[[ 30.9  38.3]
 [  7.6 -38.8]
 [-41.7  14.1]
 [ 14.5 -51.7]]
->
[ 30.9 -38.8]

[[  7.3   9.4 -53.9  21.3  28.3]
 [-37.1 -43.6  44.8  42.1 -25.0]
 [-19.2  31.8   0.6  54.2 -40.2]
 [-49.0  40.8 -32.2  23.5  27.2]]
->
[  7.3 -43.6   0.6  23.5]

[[ 34.0  -9.2 -17.5]
 [ 43.6  -5.7 -20.4]]
->
[34.0 -5.7]

[[ 18.5  14.0  -4.2]
 [-56.8 -40.8  -2.9]
 [ 17.9  37.7  33.2]
 [  8.5   5.6 -20.7]]
->
[ 18.5 -40.8  33.2]

[[-32.5  17.8  38.4]
 [ 50.7  16.0 -10.8]]
->
[-32.5  16.0]

[[ 40.6  35.3]
 [ 24.7   3.7]
 [ 42.0  38.9]
 [ 33.5  29.9]
 [-26.7 -24.4]]
->
[40.6  3.7]

[[-18.9 -39.7 -34.3]
 [ 49.5  19.3  18.6]
 [-19.5 -39.8 -38.9]
 [-10.7  41.6  46.5]]
->
[-18.9  19.3 -38.9]

[[-27.6 -28.3  48.8 -24.6  33.5]
 [-42.3 -20.1  44.9 -31.9  22.2]]
->
[-27.6 -20.1]

[[ 30.5  56.3]
 [-24.5  23.3]
 [  3.0  -9.7]
 [-17.6   6.8]
 [ 23.6 -17.9]]
->
[30.5 23.3]
